Here are some numbered points:
[49. -47. 1. 8. 14. -32. -34. 43. 0. 65. -3. -20. 0. -15. -15. -32.] 0
[72. 5. 1. 17. 21. 25. -4. -42. 8. 22. -13. -5. -40. -6. 35. 20.] 1
[-18. 8. 48. 19. -25. 18. 14. -5. 17. -9. -33. -37. -6. 9. 59. 20.] 2
[8. 5. -15. -12. 0. -2. -19. 2. 7. 28. 3. 0. 24. -6. -9. -17.] 3
[22. 10. -4. -38. -19. 25. -13. 18. -46. -11. -36. -14. 1. 19. -20. -33.] 4
[-8. 13. -10. -46. -6. 16. -18. -28. 25. -51. -11. 14. 17. 45. -3. -19.] 5
[14. 0. -50. -17. -16. -1. 11. 6. 40. -1. 29. 47. -12. 1. -25. -21.] 6
[37. 11. -49. -26. -2. 1. -17. -7. -46. 12. -6. 18. -25. 24. -27. -11.] 7
[-37. 20. 12. -14. 26. -4. 20. 19. -19. 15. -34. -45. -7. 3. 30. 8.] 8
[-26. 28. -6. 13. 5. -27. 2. 13. -67. -49. -3. 27. 14. 27. 6. 4.] 9
[-1. -14. -13. 43. 15. -23. 36. -4. -8. -9. 7. 22. -17. 2. -24. 1.] 10
[-8. 23. -14. -32. -10. 6. 8. 1. -21. -12. -32. -19. -11. 26. 16. -2.] 11
[-31. 10. -17. 18. 12. -39. -10. 25. 22. 28. 10. -5. 33. -25. 46. -1.] 12
[-5. -8. -11. -14. -23. 30. -17. -36. 2. -28. -14. 27. 31. -2. -28. -3.] 13
Which point above is nearest to each new point by angle? Its number follows each.
[39. 16. -60. -30. 4. 3. -22. -4. -52. 15. -9. 19. -22. 32. -31. -10.] 7
[-10. 19. 1. -14. 3. 11. -4. -7. 23. -8. -22. -12. 3. 33. -4. -17.] 5
[-11. 12. -7. -19. -10. -18. 15. 19. 45. 12. 17. -31. -13. 33. -7. -21.] 6
[-4. 40. 28. -20. -3. 5. 11. 9. -16. 3. 24. -56. -22. -15. 23. -32.] 8
[12. -15. -12. 20. -2. -20. -26. 22. 39. 48. 14. -6. 22. -37. 36. 13.] 12
[-50. 30. -23. -22. -15. -6. -18. -1. -33. -30. 34. 10. 38. 2. 16. -18.] 9
[-23. 3. 30. 17. -19. 9. 14. -1. 6. -10. -28. -27. -2. 6. 50. 12.] 2
[-7. 26. -10. -46. 0. 26. -17. -38. 24. -75. -13. 20. 17. 69. -13. -27.] 5
[-10. 2. -1. 54. 37. -13. 19. 34. 15. 91. -26. -18. 8. -41. 41. 30.] 12
[-4. -14. 26. 43. 14. 16. 37. 11. 8. -7. 16. 15. -12. -10. -20. 22.] 10
[23. 12. 10. -44. 23. 4. 21. 14. -3. 20. -2. -41. -20. 0. 3. 12.] 8
[0. -16. 12. -23. 12. -18. -9. 16. -35. -8. -14. -9. 20. -10. -6. -6.] 4
[-30. 13. 9. 25. 2. 14. 15. -40. 77. 42. -15. -19. -7. -26. 28. 53.] 2
[-22. 18. -7. 17. 2. -19. -6. 11. -53. -31. 1. 20. 11. 16. 4. 0.] 9
[22. 9. -16. -16. -17. 7. -4. 12. -41. -12. 4. 33. -24. 22. -54. 1.] 7
[-24. 4. -23. -33. 31. 4. 14. -9. 35. 18. 12. 20. -2. -4. -49. -4.] 6
[-12. 32. 57. 30. 15. 8. 5. 12. -54. -8. 12. -38. -18. -38. 13. -35.] 8
[-30. -6. -21. 34. -4. -25. -1. -51. -24. 19. -34. 21. 33. -54. 53. 46.] 12
[-38. 10. -26. -24. 39. -1. 30. -9. 57. 26. 17. 10. -11. 3. -50. 0.] 6
[-12. -2. 24. 15. 3. 19. 28. -19. -12. -18. 9. -12. 2. -3. -6. 24.] 2
[-64. 24. -5. 4. 41. -10. 32. -1. 33. 9. -7. -21. -12. 28. -18. -13.] 8
[-34. 15. 8. -11. 17. -3. 18. 16. -22. 1. -27. -25. -7. 11. 23. 10.] 8
[-10. -22. -16. 37. 6. -39. 1. -22. 13. 57. -1. -16. -6. -32. 27. 22.] 12
[0. 9. 16. -35. -54. -24. -51. -6. -1. 10. 29. -46. 17. -26. 11. -8.] 3
[-10. 41. 12. 30. 36. -40. -1. 64. -37. 29. 55. -33. 3. -52. 29. -43.] 12
[-13. 7. 15. -19. -13. 18. -9. -32. 13. 1. -20. -16. -8. 10. 3. 52.] 2
[32. -16. 4. 17. 30. 37. 8. 19. 21. 34. -35. 9. -19. 28. -20. 22.] 1
